One turn moves every row onto another: examples first, then more rows asked
zuna: -235 -142 -107  244   90 -247  -29   23   98   -7   53  102  -48
gusi:  -51  -12 -132   25  -52 -116  -77   12  165  -54  135   98  -39
danon:  -91 -208 -147  133  -46 -237  -40 -115  156  -54  131  -48    4
noto: -220 -212  -34  109  -47  -87   47  -62    2  -97   49   14  235
rulok: -235   -1  -94  299  -29  -33  -57 -103   26  142  -99   21  -79
Zomok: -109 -184 -215  257   -1  -43   24   14  123  195  125   52  -10
Sifum:  -49 -171  -77  160  -12 -315 -110 -144   98  -45  -16   18   19
kor: -273  -57 -150  265   18  -65  -95 -113   53  207  -70   20  -42
bes:  -34  -41 -128  120 -115  -43 -125 -123   72  108 -187  -24   26
Sifu: -142  -88   47  127 -237 -140 -234  -68   61   80   42   89  116
Zogif: -244  -55   33   93 -208  -76 -118  -73   72   45  162   43  142
ver: -94 -52 -31 341 -17  23  76  61  52  19 -31  44  24
Likoz: -184 -261 -168   69 -136 -132  -34  -20   15  -52  106  -62   95
fadur: -141  -20 -144   74  105 -109  -89   94   93   27    2  -39  236
vego: -160  -87  -44  137  -47   41 -111  183   87  155   10  -25   98
Fug: -105  -62 -110   53  -54 -156 -104 -228  111   53 -112  113  -42
nuvuk: -263  -74  -58  103   57 -218  -15 -136   34   13   86  -41  212
Fuzu:  -95 -201 -108  144   12  -63 -134 -160  175  149 -166   90  112
kita:  -33 -138   21  192   29   30   58   43  193   14    6  125  -11
taliz: -219  -60  -84  312    3  -78  -51 -138   89   78  -89   89 -125
Renuv:   29 -219 -115  177  -90  -75  -71 -153  150  188   50   42  125
nep: -137 -229  -89  102  -91  -28  110 -118   31  -49  116   41  158
zulog: -206  -60 -126   65  -21 -129 -179 -131   50  156 -175    4  133
Kib: -112  -33  -27   53  -56  -10  -72    9  196   19  133  216  126
Livek: -262  -86  -19  264 -143  -41 -136  146   60   95   70   84   26
zar: -171  -25  -71   88    1 -206  -53 -194  -16  147   29   22  226
deze: -255 -122 -104  314  -12  -20 -119  -77  112  199  -74   57  -35
limon:  -15 -218  -85  226  -55   12   50 -124  180   82  107  -17  167
mefu: -175 -175 -106   61 -221  -18   19  -65   -1  -20  145   10  111
Tikik:  -96 -124  -89   98  103   -3  -40   25  204   68   62  116  248
fumo: -281 -156  -38   78  133 -175  -82   64  146   67   58  125   73
sasab:  -83 -106 -215   66   77 -108   36   38  107  125   71  -35  -58
pavu: -300  -90  -40  297  -17  -50 -131 -104  106  127  -71  121  -64
Pivab: -310   44  -93  170   20 -118   40  -12  -48  133  108   85   72
Tabuz: -143  -66   20  110 -124  -30 -155 -170  122   88 -144  167   70
Tivi: -214   91   15   33  -42  -54   11   28   12   39   75   90   -9
zodad: -162 -269  -83  151  -98  -76  -22   26   25 -103   20  -72  181
riv:   16  -44   18  234 -105  -73  -48  -75   26   17 -112  -60  172
Nuze:  -35   22 -159   73  -37  -84 -101  125  103  -46   11  -61   55
lis:  -76  -75   10  230 -152  -21  -63   25   54  -62  -15 -137  157

kita moves to -> sasab
Fug moves to -> zulog
And these:
fadur moves to -> Kib
Likoz moves to -> noto
rulok moves to -> deze
Sifum moves to -> zar
lis moves to -> limon
Livek moves to -> ver

One turn moves every row onto another: examples first, then more rows asked
tozi:   -4   42 -215 -166 -173   28  227  165   51   25  -73  -63  -71 -174 -141  -45   51 -101  -66 -149   33   83   12  148   38   11  -71  207  -53  -74  -69   68   59   17  129   34 -142   46 -108 -101  -29 -171  -68  -58    7   38   88   28  148 -143  154  -59 -176  -58   12  -86  -38   -7   80   -7   31   72   50   20 -116 -146
Kidit:  -10  -90   22   41 -326  -81  -43  100   34 -108  -32  -15  -20 -172  -32   25  141   72  -41  -46   99   14  -42   93   20   38  -29 -126  -19  157   33   40   92  -54  -38   18  -75  -15  -45  -52  -69   11  157  -15   64   72    4  -15   19   98  208  -76 -164  -66 -190 -103 -110  -57  -42    7 -132  194   17 -215   31   77
pizo:  -41   27  -87   25  -35   50  -29  -25   54   12   91   27 -175  -60 -115   25  -18   43  129   23  -30   27 -108  -37    2   63   53  123  -39  -57 -172  -86  -71    0    1  -86 -219 -124 -173   -7   -2 -101   45   47   24  -77   87  130   75   19    8 -105  -40  -60   48 -212  115 -125  -21   28    8  -39 -244  106   76  103
setut:   36 -102  -31   44 -354 -147  -57  131  102 -144  -57  -28   23  -83  -31    4   21   66  -15  -47   -9   14  -19  106   89   91  -18 -109   27  -16 -201  112   55  -18  -25  145   44 -138  -36  -83  -27  -63  212  119  107   60   -4  102  -20   18  242 -132 -113 -135  -97  -36  -94 -104   -3   19    0   82   36  -74   18   54
Non:  -85 -142   27 -105  -11   -5  -54  -86  -56 -147 -188  -17  -46 -122  -55   -6  -74  139    5  -63  -29  -41  -95  110  128   12   29  -41  203  -35   66  -40 -297  -38  -59  107  -45  -53   71  -77 -319   20  -52   -2  143   60  102  -49    1    1   48  -69   18 -135  -86   57   29  -20  234  -46 -106  -47   10   49   62   51
punut:    4   47 -210 -224 -162  -22  146   86   -5  -15 -114  -68  -30 -203 -161  -32  -12  -44   -7  -63  -71  158   18  186   41  -16  -78  210  -13  -36  -85  -20   66  -74  101  -38 -131  139 -113 -109   -1 -215  -56  -84   23  -40   31  -30  139 -154  116  -39  -65  -80  -32  -19    2  -10   66  -68    7   72   27   23 -126 -118
mutel:   -5  -83  -79   98 -173  -35 -199   -1  -36   -1   66  -34 -240   43   13    7  -28  -32  -45  -45   37   25  -83   67  118   65    8   76  -83  120 -111  -67  -25  -23   39  116   14  -51  -25   71  -20   24   80   23   36  159    3   82   92  -47  164  -13  127   83   20  -29  135   75  304  -12   83 -158  -17   49   29  -26
dup: -199  104  110   58   25  -22  231  -47 -137   79  -69  -32    7   45 -117   31  152  186   28  -14 -161   92   29  164  -32  149   54   84   34  -45  -13   87  -36  -89   -7   45   19  -90   40   59 -172 -110   96   -4  194   77  -92  -19   68   51   41 -167   64  -54  -42   39  -67  -60  110   19   46   20  141  -26  -66   -1
ruku: -105  -82  -20  -22 -114   48   -4  -22  100  168  -42 -103  -73  -22  -67  -59  165  116   83   26   67  -34  -20  -35  -28   58  -15   66  103  108 -173   -9   -2  -36  -21  -18 -115  -46   95 -117  -13  143  -25 -254   12 -140  149  -64  108  -65    7   85  -38  -67 -235   -9  -15   43   75  -87  126  179 -218   10 -135   82
nibin:   -4   95 -118 -150 -224   42   29   80   62  -43  -46 -102 -137 -113  -85 -101  -84   97  213   90   30  176  166  124    6   47   55   -5   13  -12   56  -19   38  -51  147  152   49  -56  136  -47 -138   -3  -16   44  140   27   25  -10  112  -74   17   53   28   -3   53 -108   51 -100   64  153  -95   21   39   22    2   11
Bamik:  -20  131 -116 -164 -151  -45   63   42  115  -13   41 -221  -58  -71  -68 -162  -65   84   78  -14   95  281   56  136  -63  163  -34    5    6   55 -103   80  -35  -30  144   82  113 -147  182  -56  -18    6  -51    5  141  111   92  100   94  -17   90  103  -38  -13   -5  -84  -40  -50  151    4  -99    7   99    6  -95   21
gupan:   41   22 -130  -51  -77 -156  -74  -52  -85 -131  146 -175 -228  -23   38  -31  164   23   40  -69   70    1 -160  150   80   -3   24  -46   11  150  -34  -49  -37   -8    7   16  -65    8   80   -5  -74   26    0  -64   18   44   -8  -74    0   -7  219  -96  196   20   32  -71  104   76  217   38   48 -186  155   35   32   12
dag:  -90 -130  117 -123   10  -45   64  -53   65  232  -70  100 -118   86  -99  -29  101  166  126  -34   67 -122 -260   63   22  -16  -92  109   -1 -115  -86   -7  -44  -59  -49  -50 -164   25    4  -32 -181   51 -143  -62  110   59   65  165   49  -27   63   41   -3 -117  -91 -175  197   37  167    0   58  -39  -13   24 -122 -102
Deme: -107   41   50  -55   64  -44  232 -109   18   91 -143    8  110   41 -146  -24  116  149   69   85  -13  109   19  182  -43   77    5   61  -87  -40   14  -11 -139  -86   51  -59  -22  -58 -115   65  -41  -36  142   31  -66  -53 -161   23   -3  124   89  -26 -127   51 -200  -43  -39  -95  245  -64    8  116   64   25   35   27
sak: -104  -44   -4 -105   54   36   38  -77   58  193  -75   80  -48  109  -81   27  218   55  123 -156   85 -128 -105  -14   68   97 -119  237  -43   -8 -131   76  -10  -15  -72    4   11  -46  159  -59  -80   11   21  -80  -27   62   50  126   79  -25  198  -89  -60 -136  -13  -50  208  126  108 -131  103   60  -76  154 -117 -110
tos:    4   19  -86   62 -325 -190 -101   71   53  -31  -58 -183   23 -194  -52   57   41  137   70  -57   11   49    6   91   37  -39  -47 -192   65   76 -131   48   55  -79  -65  -76  -37  -95   48   37 -141  -56   84   98  -12  -28  -29  -14  -35   33  212  -77  -94 -112 -110   55 -107  -23  -47  -16  -35  115   62  -90   32    0
Bufez:   55  -49 -125  -61  -96   31 -100    0   40 -100  101  -81 -232  -24 -101   70   98  -74    5   -5  177  -21  -48   90   53   53   55    1 -212   -3   47  -31  -47   52    7   -3  -13  -44   23 -129  -26   85   49   -9  -70  157    6  -23  115   92  107 -106   89   19  -13  -80  172   36  284  -65  -65  -96   90  -54  114   24
Duro: -166 -138   -5  -17   58  -98   -1 -138   39  141  196    4 -196   33   37   -6  127  185   55  -28   93   43  -75  -10   29   43   39   14   -8  -22 -105  -92   38  -11  -66   35   23    8  -38 -143   -8  -53   94    0   55  124  115  -88  200   94  169 -105 -139 -135  109  -43   53 -202   37   70   86  -64 -136   15  114   -7
sepat: -114 -245   65  -32  -49   19   24  -54  -64  -79  -90   17 -101  -38  -15  -46   -3    3  -24 -172  135  -18  -89    5  125   61 -115   22  118   51  117   70 -243  -72   55  106  -16 -181  150  -12 -187   76  -40  -21   59  143  172   23  -44   33  116  -40 -127  -34 -140   28  -79   73  214  -28 -133   34  -37   14   59   16
zal:   -9  -64   64  -43  -70  -39  -49   70  -86  -77   32 -105  -58  -83 -133  248   65   97  -51  -52  -17  -38   42   40  -53   44    4   96   35 -123 -187   41  102  -69   41    0  -64 -111   23   96  -16 -247  -62  -93   36 -118   43  -57  -20 -179   40 -111 -129 -173 -190  185  -14 -105  134  -59  102  108   45    4  -48   41
zibom:  -98   15   89   35  190  -95 -138  -85  -70   70  118  -82 -205 -126   92   40   30  207   51 -111  -43   36 -117   28  -47   35    4   13   52   56 -111  -56   28  -44  -30  -87   20  -86   70  -33   87  -96   51 -130  164    2   69  -24  127   52  182 -116  -91  -64  118  -62   96 -133    0  -44   98   47 -152   57   26  -44
nido: -162  -39   83 -150 -155 -201  143   68  138   -3  -58  -76 -150    9   66 -193  100  137   63  -17   71 -115 -143   -9   -6  -57 -131    5   79  -55   -5  122   47   85   12  -34  -90  -42   10  -96   69   -9 -178  -34   46   10  167   37   -5  -38   81  -68  -25 -125  -20  -71    0  -11   78  134  249  150  -26  121   21  112
Fopak:   -9   13  -53 -117  -30   20   77 -102   17   -6  244  -64 -132  -92 -131  -91  193  128  111  -36   53  126 -231  -47  -12   98   67  102   -8  -19 -194   -3  -70   -3  -29 -206 -165 -103  -25    4   55 -125  -42  -34  -47  -66   98   77  -10  130  130  -61 -100  -91  -26 -166   75  -83   12  -20  -32  -60  -68    5   20   73
veta:   21  -46   13   53  -36   53  -76   20  -63  -16  -30  101 -176  -26   27   58   11  148  -42 -167   -2 -138   55  200   19   46   62    0  111 -139  -24  -58   -3 -129  -54   24 -227   57 -169   40  -69 -138   40 -148  -19   75  -87   41   -2  -57   54  -68 -189 -137 -200    7  -59  -11  180  111   63  177  -82   85  112  121
niv: -271   14   84   90  -13  -72  302  -46 -100  152  -44   -6  -10  153 -105   25  143   71   50  -29  -62   99   78  121  -55  101  -65  101   19   51  -30   85  -11 -153   57   87   -8 -118   20   78 -118  -49  117   35  140   69  -47  -13   79   20   29 -132   35    4  -75   35 -163  -49   89   37   40   25   29  -23  -26    8
zubas: -132   -9   17 -197   49  -62   26  -87   66  119 -109   50   17   68 -101   36  194   95  166   -1   37 -155 -120   24   37  -56  -84  191   22   37  -72    8   12  -35 -128   64  -93   65   56  -97 -172   38    3  -54   33  -77   25  -50   73  -68  123  -92   85 -174   23  -22  243   -7   46 -119  109  -36  -86  176  -90  -63
ved:   49    8  -33 -113  -91   -4    4  141  -36  120  -87 -100  -73 -115  -28  -96  -71  147  -44 -114   17   98   62  210   72   60  -24   69  171 -181  -20   49  -11 -147   -8  106  -75  100 -126 -173  -87   40   18 -222  159  101   -3  -78  150  -96  159   12 -184  -84   14  -88  -76   -2  136   15   13  -38   16   87   20 -227
Fitez:  -20  -13  -86  -58 -109  165   -8  -20  101   23  -57  -19  -40  -40  -38 -112  191  158  103  -31    0 -123  -18   46   52  189  125   61   84 -102  -75   41    1  162 -117   44  -87   -3   51 -215  -86   88   56 -256   89    8  138  -39  157   10  -29  -99   -3 -157 -115  -97   78   -8   54   -2  160  210  -43  100  -54  126
lun:  -15  -17  -92   95 -210 -121  -85   74  109  -77 -129  -48  -38 -200  -22   71    5  109  -49 -106  -43    1  -30  241  -24   57    9 -213   81   86 -226  -36  -26   12  -90    6  -64   -6  -71  -69 -119  -35  123    6  166   34  -56  120  101   46  155  -78 -108 -141 -168  -94  -88  -54   70  -52 -100  157   -6 -181   -4   78
bozat:  -95  107 -191 -141 -139   36   96   15  137   87    0  -20  -48 -138    2 -242   93   85   83  -64  112  175   94  167  -57   16   15 -102   77  148  -30  -70  -74   76  106  158   12  111   35  -23  -40   41  -31   21  110  140  -28    7  136  -11  184  101  -81   61   58  -90   13   -1  196  136 -112   81   -7   17   43   16
Dusa:  -61 -118 -129  -55 -118  -37   63   13   27  -53  118  -32    7   80  -75  127  106   -9    3 -148   98  -58   57   61  -22   57 -100   83   45 -162 -169   55  142   34  -27   40 -108  -28  -65   47  -63 -158   15  -27  -23   44  119  -36   83  -78  -40 -192  -88 -211 -129  146 -142 -120   84   27   69  135  137   97  159   53
Nevep:  -29 -202  -97 -144    9   79  120  -48  -31 -119 -175    8  -28 -111   31  -80  100  -34  -30 -103  -12 -120 -103   42  199   -2  -20    4  -45   33 -152   53  -78   73   -7  285 -105 -123   47   82 -186  -33  -88   99   61  -20  117   84  -10  -12   93  -52  -38  -80   -6   84   62  -93  235   39  -72  106   12   -4  -41  -15
fadi:   16  -10  -52 -128  -65  -86   36   82  -62  101  -65 -151  -90  -71  -12  -42  -36   74    1 -133   86  150   80  198   66   74 -104   50  127  -96   35   66  -29 -236   80   33  -75   43  -59 -259  -28   12   22 -255   73   90   24 -119  114  -86  209   -2 -229  -65  -42 -101 -150   59   87   10   -3  -22    2   89  -15 -162
bip:  -33  177  -43 -133  -89   23  -43   45   33  -51 -114  -64  -43 -188  -16 -118   12   85   39   28   26  187   89  153  -53  112   56  -23  -26  185   53  -35  -83    7  191  162   52   25   41 -129   23  -61   33  -57  162   92  -45  -18   57  -84  220   55  -98   96   27 -132   85    3  176   45  -60   87  -80   64 -108  118
tunok:  -78 -136 -139 -138   23    4  -40 -183  -98 -113 -209 -112   64 -122    6   29   49  -40   27  -39  -26    6  -45    6  195   21  -93   10 -118  156    5   -3 -109  -56   17   71 -109  -80   94   -1 -178  -97  -67   63  -88   12  134  -13  -24   24   73  -53  -20  -43  -77  157   41    9  198  -77 -114  154   15   50  -81   74
vap:   79  -55  -63  -82   -8  -43 -106   25   25 -112   52  -76 -258  -66  -71   13  -14  -79   28  -55   74  -33 -116  167  -59  -68  -33  -22  -20   94 -159  -50  -59    3    8   16  -42  -73   56   15   83  118  -43  -53   94  -58  -54   44   82   -4   67  -14  215   57  -27  -49  151   17  287 -132  -66  -83  -23  -69   92  -70
serad: -156  -49   37  -68 -191 -114  -50  -35  111   90 -174  -61 -151  -58  -12  -88  -38  248   67   48  -88   -4  -60   -2   88   61  -28   56   -2 -150  -70    2  -11    7   -8 -174   35   25   13 -108   10 -154 -169  -12  -24   89   80   98   79  -20   68   14  -57 -172  -81   44  119   81  199   36  253  168  -75   75  -44  138
nub:  -79   67   64  -17  107  -16  287  -10   22   34 -153   48   32   25  -93  -54  114   91   75   12  -17  -24   15  214  -71   43   -2   35  -24  -72   12   40 -119   -8   59   42  -82 -127  -99  111  -56    5  147   17   24 -104 -170   70  -14   97   78 -101 -116   79 -116 -144  -30 -129  176   26   25  144   60   54   75  -15
tenak:  -88  -56   98 -133   58  -96  -17 -123   15   96  -88   54  -47  114  -51   28   62   94  181  -58   39  -96 -216   68   31   62 -167  141  -69  -40  101   37  -39  -93   -2 -144 -175   -8   20 -174 -135   -3  -57 -129   56  120  101  113   24   11   41  -85   24  -98  -75 -221  174   89   74  -62   54   17   20  163 -113   37
gat:  -36  -22   88  -83   -1 -104  -14  -23   -6  -40  108  -67  -34   14   -2  -17  124  149 -170 -141  132   -8  -92  149  -74   32  -21   11  115   27  -63   49  -34 -132  -77    3 -240   34 -185  -22    4  -63  -12 -189  -30   67    7  -47  -68    3  123  -11 -212 -155 -259   45 -166  -73  216  -31   44   71   16   44   17  165

zibom moves to -> Fopak
Bufez moves to -> mutel
punut moves to -> fadi
And these:
Non moves to -> tunok
tenak moves to -> sak
lun moves to -> tos
veta moves to -> zal
Bamik moves to -> bozat
Deme moves to -> niv
Fitez moves to -> serad

